(in the rows, 128 means zero)
D: several groups of rows, each row roughly a mix of its group's hidden directions
D (113 x 11)
[[151 111  80 179  77 135 141 106 113  99 142]
 [124 116 155 154 133 119 111 182 119 196 157]
 [ 81 100 113 120 109 167  80 102 114 126 173]
 [121  55 120 160 108 142 113 169 124 163 136]
 [153  92 165 166 106 152 133 138 136 134 194]
 [100 134  84 141 104 180 128 153  72 115 115]
 [191 138 115 159 153 100  76 144 129 157 130]
 [ 76 189 134 102 133 144 129 155  92 106 108]
 [114 179 111  79 160 101 129  88 134  96 108]
 [161 140 152 103 124 107 160  83 179  96 101]
 [104 197 142  91 148 137 102  93 125 105 103]
 [107 187 126 129 143 131  96  72  89 116 109]
 [152 100 202 138 141 148 163 132  94 145 115]
 [ 90  89 157 105 134 157  77 113 171 143 146]
 [104  63 170 106 100 109 122 151 130 167 136]
 [137 168 164  80 141  96 110  72 140 113 126]
 [107  68 118 169  88 137 141 128 169 140 157]
 [ 96 156 122  97  97 163  88 122  72 112 145]
 [152 121 177 128 138 120 110 141 160 158 197]
 [107  50 180 120 126 122 139 130 134 158 124]
 [153 152 206 124 170 134 115 152 135 143 144]
 [119 164 144 128 131 175  93 167 104  86 165]
 [169 129 182 132 132 107 131 162 150 164 176]
 [147  92 179 130 141 102 121 115 183 149 168]
 [136 166  72 150  92 159 162 156 133  99 117]
 [158  90 108 111 134 116 151 136 122 148  50]
 [105 113 130 141 134 111 193 116 107 107  66]
 [172 124  98 142  97 129 146 199 130 135  98]
 [153 101 145 146  94 121 151 192 107 174 133]
 [165 105 192 146 116 143 170 126 164 133 152]
 [132  67  94  96 146  91 147 108 159 104 106]
 [151 204 142  97 143 112 157 100 112 106 120]
 [101 136  87 137 123 169 136 143  63 115  91]
 [ 73 173 157  93 109 161 143  93 133 116 144]
 [ 80  51 137 129 126 142 103 140 115 154 142]
 [120 120 172 130 111 189 120 146  69 123 151]
 [159 132 173 127 190  97 117 100 100 153 115]
 [104 130 131 168 110 164 108 126  64 131 173]
 [108 163 116  63 170 100 129 113 110 110  97]
 [157 124 130 183 110 143 164 179 110 125  87]
 [139 146 169 121 122 148 109  49 113 113 154]
 [160 103 158 169 110 161 178 155 161 126 149]
 [175 182 126 160 126 161 123 131 136 108 179]
 [130 149 156 120 148  90 152  52 123 118 101]
 [109  92 125 158 109 166  59 135 145 154 144]
 [138 166 168 114 150  98 130  54 121 126 116]
 [165 196 148 135 149 120  89 139 106 161 138]
 [166  80  99 145 162 102  92 166 118 139 102]
 [136 108 132 180 120 101 139 125 192 145 170]
 [116 157 136 112 176  94 100 173  98 172 124]
 [141 201 100 123 128 153 120  89 117  87 133]
 [107 114 122 134 130 165 184  97 141  88  79]
 [115 112  79 168 158 145 150 170 103 124  85]
 [160 111 183 134 104 121 144 157 176 139 171]
 [189  86 130 104 157  80 147 120 155 130 122]
 [203 146 185 123 130 118 126 121 151 150 122]
 [147 110 112 117 145 111 101  87 206 123 141]
 [101 128 131 119 142 152 109 178  63 165 110]
 [121  94  74 121 142 110 136 160 185 124  92]
 [145  94 174 127  95 174 142 155 131 122 179]
 [104 133  96 136  87 167 123  85  96  79 141]
 [122 107 105 138 123 144 141 208  99 148  94]
 [ 94 143 121 108 108 165  83 138  62 120 145]
 [114 196 153  90 159 112  88 123 116 148 137]
 [111 191 147 104 128 162 123  85 127  83 121]
 [ 77 174 167 106 126 173 109 102 137 112 141]
 [120 185  73 130 121 156 110 105 134  83 142]
 [123 174 167 100 143 130  94  68 128 123 156]
 [121  59 144 118 150 105 114 160 152 174 142]
 [149 146 141 124 165  86 104 174 149 183 138]
 [ 87 141 151 105 163 149 144 159  88  87  92]
 [113 115 121 155 115 128 144  44 125  88 141]
 [ 90  92 108 135  83 183 140 125 105  95 109]
 [141  90 185 131 109 121 163 178 163 136 133]
 [145  87 131 152  95 124 168 133 194 144 149]
 [123 136 199 108 165 117 123 154 119 173 152]
 [158  65 147 138  91 142 181 108 115 117 126]
 [136 154  57 152  93 119 127 120 153  84 121]
 [108  83 159 131 124 143  99 127 176 124 188]
 [162 134  90 144 142 111 149 157  76  98  83]
 [151 214 106 116 130 129 115 125 102  98 123]
 [130 102  77 126  86 138 158  93 135  79 103]
 [147 106 144 172  68 166 151 144 113 151 154]
 [152 188 116 149 168 155 121 107 138  79 142]
 [166  84 143 138  94 166 140 138 178 105 157]
 [111  65 114 131  79 142 167 105 159 118 141]
 [174 120 104 182  93 152  78 122 132 145 140]
 [127 108 161 113 122 151 130  45 136 100 146]
 [148 204 158 103 143 111 107 101 109 135 104]
 [110 149  88 126 118 132 156 164 116  99  58]
 [ 97  88 128  98 151  94 134 102 194 125 141]
 [179 128 206 141 123 127 163 122 138 133 133]
 [111 147  60 121 107 123 140  90 117  83  98]
 [116  99 177 119 129 150 179 188 129 127 113]
 [124 186 104 112 156 129  83  83 106 103 137]
 [138  66  93 157 136 103 103 171 124 161 122]
 [141  68 129 183 122 165 156 134 130 118  92]
 [154 200 128 117  97 153 135 106 137  88 150]
 [171 143 190 111 145  84 125 113 162 141 148]
 [114 162 160 107 173  81 106 117 117 173 152]
 [139 161 158 151  74 164 145  93 146 133 168]
 [129  84  72 138  88 166 127 167 142 106 133]
 [112 125 160 103 111 155 179 165  88 112  88]
 [111 186 110 114 172  78 110 105 158 123 130]
 [ 89 113  80 146 150 166  98 124  72 126 120]
 [105 151 144 107 152 155  97  84 163  73 117]
 [110 181  85  86 139 104 133  97 105 104 100]
 [ 99 133  93 116 171 119  99  78  87 129  93]
 [164 119 188 111 133  74 141 128 166 154 133]
 [139 171 140 113 173 106 129 172  74 138 105]
 [158 198 120 107 140 126 132 120  76 109 100]
 [ 93 103 129 120 149  82 124 123 189 160 160]
 [103  72 108 164 106 176 125 140 140 136 169]]

one row of each group, then the others: which group is each in?
[143 178 160  89 190 105 112 120 133 114 116] => R
[120 143  40 145 115 110 115 135 164 127 137] => Y
[152 184 142  80 135  99 123 176 132 151 108] => M

[155 125 139  98 199  79 115 130 154 117 113] => R
[ 95 170  99 118 171 113  87 156 113 156  96] => M
[154 183 150 145 105 141  95 122 135 117 190] => M
[138 155 103 155 150 113  97 180  74 153 109] => R
[118 128 140 126 106 185 151 144  71  90  98] => R
[ 85  89  54 142 102 134 127 135 151 133 125] => Y
[190 184 116 112 151  94 131 102 119 112 112] => R
[125 203  93 124 151 115  89 116 104 115 107] => R
[112  98 186  73 124 151 141 141 112 142 166] => M
[ 96 160  89 123 108 126 157 190 133  93 108] => M
[153 175 117 121 136 109 122  81 187 101 151] => Y
